One turn moves each row of this set onto another row. After a few examples, where does it send each row asked below?
q475: [ -7 -13   2 -18 -14 -31  -4  -2  11  10  -6   1]
q215: [ 15  14 -11 -24  -3  -8  -2 -13  -1 -11   7  -3]
q542: [  4 -12  14  -7 -20  20   2 -14  20   2   0   3]
q99: [-13   2  17  24   9 -14   0  21  -7  -5 -11  -1]
q389: [  1 -15 -15   5   8   0  14  37 -10   8  -2   0]
q609: [  3 -17  -3  14  20   9 -17  17 -20  13  -5   5]
q717: [ -7  -6   6 -15 -28  -2 -16  -6 -16  15  12  14]
q485: [-10 -16  15 -21  -8 -16  -2 -16  -8  19   3   8]
q990: [ 19  -2 -27  10   8   4   8   9  -5 -19   4  16]
q57: [ -3  -4 -20  12  24   4   1  -3   3 -19  -9   5]
q2: [  1   5   5 -17  22  -3  -2   1 -31  -2  -3  -3]
q435: [ 26   2 -21  -4 -13   6  -3 -10  -4 -15  11  15]
q850: [ -3  -4  -6 -13 -34 -17 -17   8   4   6   3   8]
q332: [ -8 -10  -8  16  16  25  13  -8   2   0  -9  11]
q241: [-13   1   3 -18  -4   9  -7 -16  11 -15   1 -11]
q608: [-13 -11  22   8 -33   0  -8  -2  -6   8   4  10]
q113: [ 13  -1   7   7 -34 -24  -3   6   0  12  -3  13]
q186: [ -6  -2  25  25   5  -3  12  15 -12  13  -8   8]
q709: [ -1  -5 -15  14   6  14  -4  29 -13  21  -9   3]
q694: [ 31  -6   3  -8   8 -18  13  14  -3  10 -15   6]
q758: [ 11 -14   7   8 -20  11  -1  29  13   4 -16   6]
q975: [ 14 -15  -2  -3 -12  22  18 -19   0   2   9  16]
q773: [-18  -2  10  -2  -7  27 -16  15 -15  -6  -4  -2]
q80: [  0  11   7  20   1 -16  -1  28 -20  -9   1   5]
q922: [-27  -3  18  -7  -8 -16  -3 -11 -17   0   3  -3]
q488: [ 12  -8 -15  15  -1  25  19   4  -6   0   4  22]
q383: [ 32   1   0 -13 -19   3   6 -11   9   6   5  11]
q121: [  5 -28  -3   6  22  -3   1  25 -17   0   1   3]
q863: [  1   6 -24  -5   2  -2  -7 -13  13 -19  -7  -3]
q849: [  8   7  15  22  -3  -6  10  22 -25   8   4  14]
q827: [-11 -11  -4  -4   3  14  14 -22  17  -3  -9  -2]
q894: [  0   7   3  -9  -9 -39   3  -4 -10   4  -3   1]

q389 turns into q121
q827 turns into q975
q773 turns into q758
Where do these go?
q542 turns into q383
q717 turns into q850
q57 turns into q332
q922 turns into q608
q849 turns into q80

One turn moves each row of this set onto another row. After a few examples, where does it send each row asked below?
q227: [-30   8 -11  -6  11  -7  11  -5 -15  22   2 -20  15   4 -12  -1  13 -12
  53 -42 -15  11 -20  30]
q633: [-14  11  27   5  -4 -10  -2   3 -21  -5  19 -13   4  12 -14 -29   2  -1
  45  27 -32  -4 -15  15]
q875: [  2  11  11  -1 -14 -16 -24  -3  -1   0   9   8  -1   8 -13 -20   2 -13
  45  14 -50   8 -16  21]
q626: [-15 -19  -2  10  -7  -3  -3 -26 -12  18   8 -15  23  12  -5   6  -3 -35
  44  -7 -33  15   3  35]
q363: [ 21 -11  -4  -2  -7   3  10 -14 -13  25  20 -27  -8   8 -18   9  15  14
  47   0 -25   7 -22  28]
q956: [-49   4  18  21  -1 -28  -7   1 -20  17  29  -4  17   6  -5  -7  13   1
  44 -17 -38   7 -10  10]
q567: [  7   7 -10  -2  -6 -37  16   2  -9  34  17  25   6  10 -10   6  20  14
  45  -6  -4   2 -21  23]
q613: [ -5  32  -6 -16 -19  -9  13  -6 -16  -2  11  -2 -17  -4 -26   3  17 -18
  46  30  -5   3   2   9]
q402: [-28  17   4  -2  -3 -29   5   0 -24  21  13 -14   9  -3 -12  -9   7 -15
  51 -52 -10  -1 -15  22]
q342: [-34  22  -5  -1 -36   2  -1   5  -5   2  16 -24  -2   8 -14  18  18 -16
  49  22  -3  21  -9  10]
q555: [  4   9   1   3   9 -38  10   2 -13  35  21  21  14  13   1   7   7   7
  44  -5  -5  12 -11  22]
q71: [-14  -1  -5  10   8 -19   1 -20 -13  26  -4 -12  32  15 -15   4  10  -1
  39 -12  -2  13  10  47]
q327: [-11  12  -4   9 -13 -28   8  -5 -16  17  16   6   8  10 -13  33  10 -28
  39 -42 -13  11 -11  29]
q665: [-11  -1  11  13 -49 -36  -7 -19 -22  10  13  -3  16  -1 -20   0   7 -27
  42 -22 -25 -10 -13  20]
q903: [-30   3  -5  12 -13 -48  -6  -9 -15  34  21  18   6   2 -17  10  15  11
  42 -25 -17  13   9  34]
q201: [-24   8   8  -3  -6 -10   6   3 -12   5   0 -10  -7   8 -21 -26  -4  -4
  49  31 -38 -14  -8  19]
q777: [  0   9 -12  -7   4 -22  13   8  -6  42  11  27   5  11  -4   9   7   7
  50  -1  -6   8 -11  18]
q364: [ -8  -2   7   1 -10 -12  10  -1 -16  -6  15 -17  -7  10 -20 -32  17   4
  44  26 -32 -18 -17  27]
q305: [-31   2   7  -5 -11 -24  -1  -3 -15   4  19 -14 -18  -4 -18  25  -6 -10
  45  -8   2 -29   7  13]
q565: [-10  -1  -5  -2 -43  26   0 -17 -10  21  17  10  -2   7 -20  -6  14 -25
  44 -14 -20   4 -13  24]
q143: [-46  14   9  -6 -26 -24  -8  -8 -21   8  21 -16 -10  10 -26 -24  34   5
  36  16  -6   8   5  12]
q457: [ 12   0   5  -2 -12 -16 -19  -6  -2  -3  18   1  -5   8 -10 -25  14 -11
  42  11 -48   2 -16  29]
q306: [-12  13   1   2 -32 -36 -14   3 -25  25  -3  -3  25  -4 -24   3  19   2
  48 -23   5 -12  -5  19]
q317: [  8  26  30   5 -25 -11  -2 -12 -21  24  24  -5  -6   7 -24   6 -10  11
  44  -5 -19  14 -21  10]
q76: [-10   5 -13   3  -5  -9  10  -3 -12  22  16   6   2  11  -8  31  10 -30
  42 -39 -14  14  -6  33]
q131: [ -1  21   2  -9   8 -10   9 -12 -19  -6  18 -16   2   5 -11   8  14 -21
  44  34  -8  20   7  17]
q764: [ -6  14  -5  -6 -16  17  -4  -3 -18  36  17  10   3   7 -17 -13  16  -1
  43 -20  13   4  11  31]
q493: [-21  14   5 -11 -11 -15   0  -5 -17   7   7 -19  -4   3 -25 -36  10 -32
  39  27 -30  -7  -4  19]
q427: [-19  21  17  -5 -11 -11  -2 -10 -17   0  13 -18   7   9 -26 -34  16 -26
  36  28 -28   5 -14  20]
q248: [-32  19  -5  10 -38 -34  18 -16  -3   0  20 -24 -16   9 -23   6  13 -15
  34  13  -5   6   5  31]
q115: [-54  -5 -13   7   4   0   8  -3  -4  31  14   2  -4   7 -13  -9  13   1
  47 -10 -42   1  -2  22]
q905: [-18   1  -4   4 -18 -16   2   1 -15   2  40 -39  -9   7   5   6  16 -26
  42  14  -3  11  13  24]
q732: [  0   2   1  -2  -9 -33   6  -9 -13  37   0 -21 -14  -2 -21  13 -22  -1
  51  -1 -35  -5   1  20]
q801: [  0 -17  -7   4 -36 -26 -14 -11 -21  44  19  -7   4  11 -23  23   6 -13
  35  -6 -19 -10  10  27]
q425: [-45   2  -4 -12 -10  -5  -8  -6 -16  12  16 -23  -6  13 -19 -19  37   3
  41  24 -10  17   6  16]
q857: [  2  18  -2  -6 -12 -41  12 -12 -23 -12  14 -19  -3  -4 -21   6  22 -17
  41  25  -7  -1   0  16]
q710: [ -8   7   7   7 -40  -5 -11 -20 -16  44  22  12   2  20 -32  20   0  -8
  30  -3 -14   8   6  24]
q639: [ -8  12 -10   2 -20  -9   8   1 -14  18  19  11   1   8 -15  30  19 -24
  42 -42  -9  10 -17  27]
q699: [-20 -14 -17   1   4 -16 -10   0 -16  38  28   9   6   4  -2  12  24   8
  49 -20 -16  20  11  36]
q458: [-27  21  -2  -4  -6  -1  15 -10 -16  20  15  -5   1   5 -21 -14  19  -6
  47 -49  -6   8 -23  30]
q798: [-35  -4  -1  11 -19 -11   6  -1 -16  16  38   2  -6   4 -15 -19  40  11
  40 -23 -31 -10 -19  19]
q193: [-46   0   4  -6  -8 -34 -10  -6 -23  12  16 -29  -2   9 -14 -18  26  -4
  39  19 -14   9  16  15]
q110: [  2   4  -1  -3 -14 -21 -15  -8   4   2   4   5 -10   7 -18 -23   4 -13
  43  14 -52  -1 -11  30]
q69: [  1 -14   0   8 -26  -2 -16 -17 -18  37  22  -9  21  22 -22  30  17  -5
  35   1 -18  14  -5  28]
q687: [-13   7   3 -10 -12 -12  -1  -5 -18  -1  11 -27   5   5 -24 -33  28 -25
  40  28 -30  -5 -18  21]
q108: [-30  17  22   2  -9   6   5 -20  -9  -3  31  -1 -12  12 -24  21   1   2
  36  -4   9  -2  -6  20]
q235: [-23 -13   0  -1   3  -3   2 -12  -8  -6  17 -28   3   7 -16  35  18   3
  44   2   1  -9 -14  24]
q139: [-26   9  -7   2 -22 -12 -13   1 -14  32  25  25   7   4 -18  13  31  19
  49 -22 -10  21 -10  23]

q363 turns into q732
q108 turns into q235
Where do these go?
q764 turns into q71
q699 turns into q903
q555 turns into q567
q801 turns into q710
q201 turns into q633
q613 turns into q131
q956 turns into q798
q402 turns into q458
q248 turns into q342
q327 turns into q639
q110 turns into q875
q143 turns into q425
q565 turns into q626
q493 turns into q427

